One turn sends every row of this set to another row. A few are shown first. Where does it send the rows asked after them?
moz: |  0.933 |  2.425 | -0.820 |  5.548 |  0.785 | -0.645 |  0.161 |  1.889 |  1.024 | -2.142 | -0.696 | -0.781 |  0.905 | -2.300 |  0.383 |  0.875 |  1.420 | -0.800 |  1.161 |  1.884 |  0.428 |
nataz: | -2.422 |  2.688 |  0.457 |  0.209 | -2.650 | -0.933 |  2.867 |  1.480 |  1.508 |  1.443 |  0.980 |  1.064 |  0.961 |  3.017 |  4.387 |  1.499 |  2.439 | -0.315 | -0.018 |  1.875 | -0.450 |
bovi: | -1.317 | -0.527 |  1.007 |  2.148 |  0.858 | -0.341 |  1.865 |  0.244 | -1.705 |  1.260 |  1.907 | -3.097 |  2.607 |  2.020 | -1.735 | -1.889 |  0.270 | -1.668 | -0.913 | -1.520 |  1.149 |
zomid: | -1.395 |  0.614 | -5.039 |  0.314 |  1.472 |  2.619 | -1.211 | -0.638 | -0.735 | -0.043 |  1.951 |  4.073 | -0.035 |  2.706 |  2.457 |  1.338 | -2.903 | -1.967 | -2.187 |  3.766 | -2.192 |
Zas: | -3.273 |  0.201 | -1.229 |  1.138 | -1.806 |  0.908 | -2.773 |  0.547 | -0.002 |  1.701 |  0.705 | -2.856 | -0.937 |  0.717 | -2.043 |  0.880 |  2.481 | -5.583 |  1.662 |  0.405 |  1.162 |
bivek: |  0.339 |  2.116 | -1.544 |  5.411 |  2.039 | -0.881 | -0.349 |  2.510 | -1.379 | -1.690 | -0.535 |  0.446 |  1.561 | -1.009 |  1.268 |  2.763 |  1.710 | -0.318 |  1.843 |  3.279 | -1.678 |
Mizu: | -2.553 |  2.416 |  0.770 |  0.355 | -2.728 | -0.919 |  2.736 |  1.754 |  1.514 |  0.656 |  1.322 |  1.008 |  0.766 |  3.036 |  4.704 |  0.674 |  2.255 | -0.200 | -0.191 |  1.307 | -0.870 |
taz: |  0.490 | -1.451 | -1.417 | -1.587 |  2.307 | -1.430 |  0.326 |  0.583 | -1.599 |  0.058 |  2.397 |  2.143 |  1.194 |  0.719 |  2.670 |  5.697 | -3.836 | -4.048 | -2.555 |  3.108 | -0.276 |
nata: |  0.688 | -1.408 | -0.471 | -0.302 |  2.581 | -3.133 |  2.275 |  0.449 | -1.154 |  0.120 |  3.296 |  0.297 |  3.905 |  1.969 |  1.114 | -1.515 | -0.939 | -0.366 | -2.751 | -0.178 | -0.410 |
Vuzug: |  1.410 |  0.496 | -4.244 | -0.913 | -0.242 | -1.127 | -2.530 | -0.598 |  1.191 | -0.010 |  3.972 | -1.456 |  1.006 | -0.534 |  4.585 | -1.993 |  0.005 | -2.095 | -0.539 | -1.135 | -1.310 |
kel: |  0.416 | -1.373 | -2.268 | -3.917 |  1.293 | -1.029 | -2.573 |  0.254 | -0.716 |  1.967 |  1.559 |  0.065 |  2.617 | -3.601 |  1.955 | -1.699 | -1.103 | -1.097 | -1.731 |  0.045 | -0.396 |
tubi: | -2.453 |  1.904 | -4.348 |  1.802 | -0.902 |  4.115 | -0.346 | -1.054 |  0.650 |  1.707 |  0.318 |  2.151 | -0.520 |  1.315 | -0.657 |  2.255 | -2.559 | -3.696 | -1.113 |  3.924 |  0.880 |
resi: |  0.782 |  0.251 | -5.925 | -0.867 |  0.164 | -1.328 | -0.993 |  0.880 | -1.292 |  0.381 |  2.533 |  2.974 |  0.779 |  0.278 |  4.697 |  2.381 | -0.909 | -1.976 |  0.245 |  4.447 | -2.967 |
lagup: | -2.991 |  2.809 |  0.737 |  0.607 | -3.094 | -0.331 |  2.162 |  1.585 |  0.905 |  1.749 |  0.795 |  0.481 |  1.051 |  3.385 |  3.989 |  1.640 |  2.956 | -0.126 |  0.429 |  1.516 | -0.504 |
nezal: | -1.028 |  0.995 | -4.079 | -0.263 |  1.934 |  2.462 | -3.429 | -2.358 |  0.138 |  0.588 |  3.484 |  0.555 |  1.667 |  2.699 |  3.038 | -0.972 | -1.698 | -1.475 | -2.187 | -0.464 | -1.612 |
Tuzo: | -1.177 | -1.235 | -3.628 | -3.156 |  1.545 | -0.890 | -2.032 |  1.682 | -3.805 |  2.878 |  0.446 |  2.422 |  2.566 | -2.170 |  1.712 |  2.295 | -0.891 | -1.447 | -0.477 |  3.948 | -1.865 |
daduv: | -1.695 | -1.222 | -0.959 | -0.618 | -0.856 |  1.790 | -2.061 |  1.224 | -1.164 |  1.836 | -0.247 | -2.189 |  0.193 | -3.636 | -1.094 | -2.647 | -0.494 | -2.109 | -0.370 | -0.237 |  1.104 |
sabo: | -2.955 | -1.086 | -1.957 | -0.104 | -0.406 |  2.104 | -1.359 |  2.451 | -4.341 |  2.630 | -1.524 |  0.362 |  0.066 | -2.474 | -1.575 |  1.431 | -0.339 | -2.397 |  1.273 |  3.643 | -0.495 |
Gubep: | -0.289 | -0.511 | -1.690 |  0.391 |  1.927 | -2.914 |  3.722 |  1.158 | -2.573 |  1.739 |  1.445 |  2.519 |  3.815 |  2.335 | -0.074 |  2.967 | -1.237 | -1.231 | -1.425 |  4.107 | -0.549 |
Bamar: | -2.576 |  0.265 | -0.143 |  2.834 |  0.209 |  0.020 |  2.963 |  0.972 | -3.055 |  2.597 |  0.057 | -0.820 |  2.557 |  2.342 | -3.049 |  2.549 | -0.012 | -2.428 |  0.542 |  2.723 |  1.118 |
Zimep: | -1.880 | -0.347 | -0.075 |  1.171 |  0.459 |  1.527 | -0.128 |  0.734 | -2.768 |  1.368 |  0.706 | -0.732 |  0.283 |  1.133 | -0.658 |  6.856 | -2.459 | -5.449 |  0.098 |  2.945 |  1.085 |
Susam: |  0.977 | -1.892 |  0.524 | -1.122 |  2.442 | -0.706 | -1.123 | -0.035 | -0.223 | -1.643 |  4.058 | -1.192 |  0.444 |  0.549 |  2.895 |  1.029 | -3.305 | -3.519 | -3.198 | -1.301 |  0.168 |
vuz: |  0.143 | -1.858 | -3.590 | -2.707 |  1.403 | -3.688 | -1.303 |  1.486 |  0.481 | -0.579 |  2.664 |  3.787 |  0.134 |  0.646 |  2.793 |  1.061 | -0.037 | -3.341 | -1.899 |  3.385 | -2.196 |
nuka: | -0.916 |  1.379 | -3.194 |  2.269 | -3.016 |  2.260 | -1.609 | -0.069 |  0.784 |  1.149 |  1.310 | -3.570 | -0.994 | -1.261 |  0.266 | -1.134 |  0.623 | -3.903 |  1.853 | -0.297 |  1.229 |
Sir: | -0.793 | -1.556 | -1.424 | -1.265 |  0.547 | -1.627 | -3.505 |  0.314 |  1.112 | -0.848 |  3.483 | -1.497 | -0.477 |  0.660 |  1.644 | -2.756 |  1.635 | -3.563 | -1.070 | -2.042 | -0.668 |
gito: | -1.923 | -3.014 |  0.869 |  1.170 | -1.370 |  2.042 | -0.512 | -2.192 | -1.283 | -1.408 |  0.707 |  0.117 | -0.791 | -0.838 | -0.532 |  2.907 |  0.429 | -0.860 |  1.767 | -3.089 | -0.349 |
Seka: | -2.327 |  2.425 | -3.519 |  1.261 | -0.365 |  4.202 | -2.654 | -2.849 |  1.514 |  2.314 |  1.802 | -1.375 |  0.907 |  1.550 |  0.075 | -0.151 | -1.222 | -3.389 | -0.992 | -0.233 |  1.480 |
meda: |  1.963 |  2.927 | -1.188 |  3.758 |  1.600 | -2.393 | -0.605 |  0.403 |  2.067 | -1.059 |  0.418 | -1.073 |  3.098 | -2.421 |  1.916 |  0.773 |  1.557 | -0.558 |  0.494 |  0.478 |  0.238 |
naset: | -1.592 |  1.060 | -4.944 |  2.293 | -2.523 |  1.817 | -0.082 |  1.409 | -1.844 |  1.745 | -0.041 |  0.796 | -1.125 | -0.195 |  0.373 |  3.455 | -0.383 | -3.964 |  2.781 |  5.039 | -0.614 |
doga: |  0.449 | -3.442 |  0.040 | -0.827 | -0.779 | -0.134 |  0.181 | -2.444 |  0.764 | -2.222 |  1.924 |  2.026 |  0.048 | -1.564 |  1.516 |  1.991 | -0.614 | -0.320 | -0.259 | -2.986 | -0.178 |
Supa: | -0.019 | -2.532 | -1.478 | -1.771 | -0.410 | -1.135 |  0.759 | -2.873 | -0.171 | -0.186 |  1.299 |  3.981 |  1.631 | -1.069 |  1.443 |  6.175 | -0.334 | -0.702 |  0.363 | -0.439 | -0.596 |
fefur: | -2.394 | -0.135 | -3.442 | -0.276 | -0.957 | -1.111 | -0.339 |  1.520 | -0.698 |  1.997 | -0.128 |  2.691 | -0.358 |  0.694 | -0.939 |  4.850 |  0.832 | -5.488 |  0.954 |  5.533 | -0.019 |
Vozif: | -1.420 | -0.789 |  1.525 |  1.532 |  0.565 |  2.246 | -1.603 |  0.097 | -1.476 | -0.085 |  2.031 | -3.980 | -0.435 |  0.832 | -0.437 |  2.181 | -1.971 | -5.048 | -0.492 | -1.693 |  1.520 |
kamu: |  1.516 |  2.488 | -2.143 |  3.487 |  2.897 | -2.750 | -1.239 |  1.161 | -0.092 | -0.893 |  0.527 |  0.143 |  3.606 | -1.052 |  3.071 |  3.130 |  2.066 | -0.125 |  1.180 |  2.047 | -1.568 |
buged: | -2.037 | -2.087 | -0.728 |  0.424 | -1.196 |  1.272 | -0.167 | -2.279 | -2.231 |  0.544 |  0.027 |  2.094 |  0.964 | -0.272 | -0.209 |  6.918 |  0.792 | -1.524 |  2.704 | -0.318 | -0.739 |
pur: | -2.793 |  2.451 |  1.037 |  0.680 | -2.932 | -0.535 |  2.052 |  1.743 |  0.923 |  0.940 |  1.144 |  0.334 |  0.575 |  3.275 |  4.098 |  0.431 |  2.758 | -0.043 |  0.286 |  0.928 | -0.930 |

nuka moves to Vuzug
buged moves to gito
Now these:
sabo moves to daduv
fefur moves to Zas
bovi moves to nata
zomid moves to tubi
Susam moves to taz
bivek moves to moz
lagup moves to pur

One turn sends every row of this set to another row. A few are shown first. Where does it send the rows asked after them?
Sobo: |  1.062 |  2.074 | -0.343 |  1.831 |  2.567 | -0.343 | -1.376 |  2.852 | -0.358 |  0.786 |  1.234 |  3.885 | -3.457 | -0.962 |  0.752 | -1.607 | -1.558 | -2.585 |  1.785 | -2.939 | -1.367 | -4.089 |  2.575 | -2.344 |  2.660 |  0.604 |  2.722 | -2.176 | -1.085 |  2.678 |  1.712 | -1.688 | -2.007 |
Vub: |  2.481 |  2.560 | -0.565 |  0.344 |  3.552 | -1.442 | -2.101 |  1.349 | -2.533 |  2.117 |  0.755 |  2.945 | -3.726 | -1.684 |  0.943 | -1.327 | -2.227 | -1.841 |  2.384 | -2.433 | -2.047 | -3.974 |  2.353 | -1.497 |  2.074 |  0.100 |  2.283 | -2.235 | -1.446 |  3.395 |  2.090 | -2.528 | -0.181 |
dinum: | -0.680 |  0.918 | -0.830 |  1.796 | -1.961 |  0.612 | -1.913 | -1.526 |  1.422 | -1.549 | -2.323 | -2.041 | -2.955 | -6.458 | -0.612 | -2.622 |  1.507 | -1.325 | -1.229 | -1.079 | -1.309 | -1.580 | -3.614 |  1.414 | -1.880 | -2.198 |  0.303 | -2.129 | -0.595 |  2.668 | -1.282 | -2.215 | -1.561 |
Rivu: |  1.844 |  1.849 | -1.428 |  1.073 |  1.849 | -1.701 | -2.205 |  1.289 | -0.331 |  1.455 |  1.168 |  2.900 | -4.454 | -0.413 |  1.682 | -2.857 | -2.799 | -0.529 |  2.133 | -2.688 | -2.377 | -2.827 |  3.019 | -2.289 |  2.293 |  0.010 |  2.635 | -1.557 |  0.375 |  3.135 |  2.206 | -2.461 |  0.152 |
zosuk: |  0.432 |  0.795 | -0.429 |  2.818 | -0.104 | -0.239 | -1.137 |  1.636 | -0.173 | -1.377 |  3.396 |  3.049 |  1.995 | -2.358 | -1.445 | -0.301 | -4.192 |  1.284 |  2.467 |  2.264 | -1.861 |  1.363 | -3.620 |  1.263 | -1.781 |  2.918 | -0.917 |  1.788 | -0.655 |  0.379 | -0.065 | -1.769 | -0.244 |
guki: | -2.639 |  0.582 | -6.362 | -3.018 |  2.199 |  1.199 |  0.086 | -0.674 |  0.713 | -0.891 |  1.680 | -0.479 | -1.238 |  0.412 | -0.056 |  0.167 | -1.379 |  1.143 | -1.416 |  3.946 |  0.849 | -0.812 |  3.157 |  0.695 | -0.500 | -0.648 |  3.674 | -0.293 |  0.758 |  0.042 | -1.823 | -0.060 | -0.766 |
zan: |  1.042 |  1.609 | -4.379 | -2.711 |  0.978 | -2.781 | -1.895 |  0.702 | -0.808 | -2.019 | -0.282 | -5.690 |  1.909 | -2.173 | -2.039 | -0.618 |  0.369 |  0.388 | -1.209 |  2.344 |  0.364 |  0.125 |  0.493 | -0.155 |  0.793 |  0.065 | -1.341 | -1.642 |  0.479 | -1.520 |  1.762 |  1.769 | -1.635 |
Bop: | -0.875 |  1.268 | -0.918 |  3.627 |  0.996 |  0.332 |  0.254 |  1.305 | -0.689 | -0.486 |  3.636 |  3.540 |  1.498 | -1.308 | -0.375 | -1.004 | -2.077 |  0.167 |  2.462 |  2.426 | -1.193 |  1.245 | -4.038 |  1.303 | -2.318 |  4.254 |  0.418 |  0.817 | -0.324 | -0.710 |  0.029 | -0.958 | -1.147 |
pid: |  0.592 |  1.572 | -0.382 |  3.082 | -0.964 |  1.768 | -1.178 | -0.747 |  0.216 | -0.710 | -2.058 | -2.756 | -2.310 | -6.268 | -0.812 | -1.287 | -0.115 | -0.442 | -0.630 | -1.371 | -0.026 | -2.122 | -3.822 |  1.476 | -0.842 | -2.417 |  0.856 | -2.183 | -0.971 |  4.510 | -2.054 | -2.650 | -1.742 |
Toru: |  0.615 |  1.463 | -3.000 | -1.841 | -0.138 | -4.088 | -1.035 |  0.439 | -1.090 | -1.981 | -0.144 | -4.729 |  2.101 | -2.027 | -4.013 |  0.631 | -0.482 | -0.114 |  0.545 |  1.432 | -0.011 |  0.467 |  0.184 | -1.407 |  1.827 | -0.644 | -0.981 | -2.361 |  0.923 |  0.354 |  2.677 |  2.459 | -0.220 |
muti: | -0.447 |  1.840 | -4.762 | -3.743 |  2.622 | -0.785 |  0.894 | -0.348 |  0.903 |  0.315 |  1.406 | -1.186 | -1.651 |  0.988 |  1.176 |  0.480 | -1.809 |  1.525 | -1.256 |  4.755 |  1.613 | -1.021 |  1.733 |  0.667 | -1.474 |  0.174 |  3.976 | -0.526 | -0.093 | -1.548 | -0.757 |  0.847 | -1.808 |
kapi: |  2.566 |  2.539 | -1.530 | -2.973 |  1.259 | -1.489 | -1.438 | -1.725 | -2.569 |  0.047 | -2.605 | -3.343 | -2.978 |  0.358 |  0.552 |  1.187 | -2.225 | -1.951 |  0.906 |  3.350 | -0.324 | -3.157 | -1.474 | -0.203 |  3.236 | -1.084 |  1.632 |  0.260 | -2.566 | -2.557 | -0.525 |  3.110 | -0.811 |
sopa: | -1.208 |  1.765 |  0.179 |  3.962 | -1.302 |  0.437 | -1.779 | -1.386 |  1.762 | -1.372 | -3.715 | -1.815 | -3.688 | -5.593 | -1.210 | -2.277 | -0.512 | -0.021 | -0.733 | -1.256 | -0.088 | -2.453 | -2.169 |  2.132 | -1.464 | -2.535 |  0.454 | -1.370 | -0.890 |  2.402 | -1.839 | -0.817 | -1.227 |
kud: |  3.118 |  3.212 | -1.543 | -1.817 | -0.074 | -0.073 |  0.423 | -1.965 | -1.947 | -0.093 | -3.791 | -2.171 | -3.098 |  1.356 | -0.269 |  1.745 | -3.437 | -2.131 |  0.618 |  2.941 | -1.362 | -3.511 | -1.645 |  0.622 |  2.407 |  0.345 |  1.632 |  1.545 | -0.675 | -1.424 | -1.050 |  2.466 | -1.714 |
Galon: | -0.503 |  0.093 | -1.717 |  2.875 | -1.903 |  0.017 | -1.069 |  1.268 | -1.098 | -1.031 |  3.575 |  2.760 |  1.945 | -2.366 | -0.679 | -1.474 | -2.384 | -0.399 |  3.141 |  1.497 | -2.146 |  0.560 | -4.001 |  0.788 | -2.554 |  4.591 |  1.983 |  0.455 | -0.574 |  0.278 | -0.017 | -1.266 | -0.731 |

Vub moves to Bop
zosuk moves to sopa
zan moves to kapi
Now these:
Sobo moves to Galon
guki moves to Toru

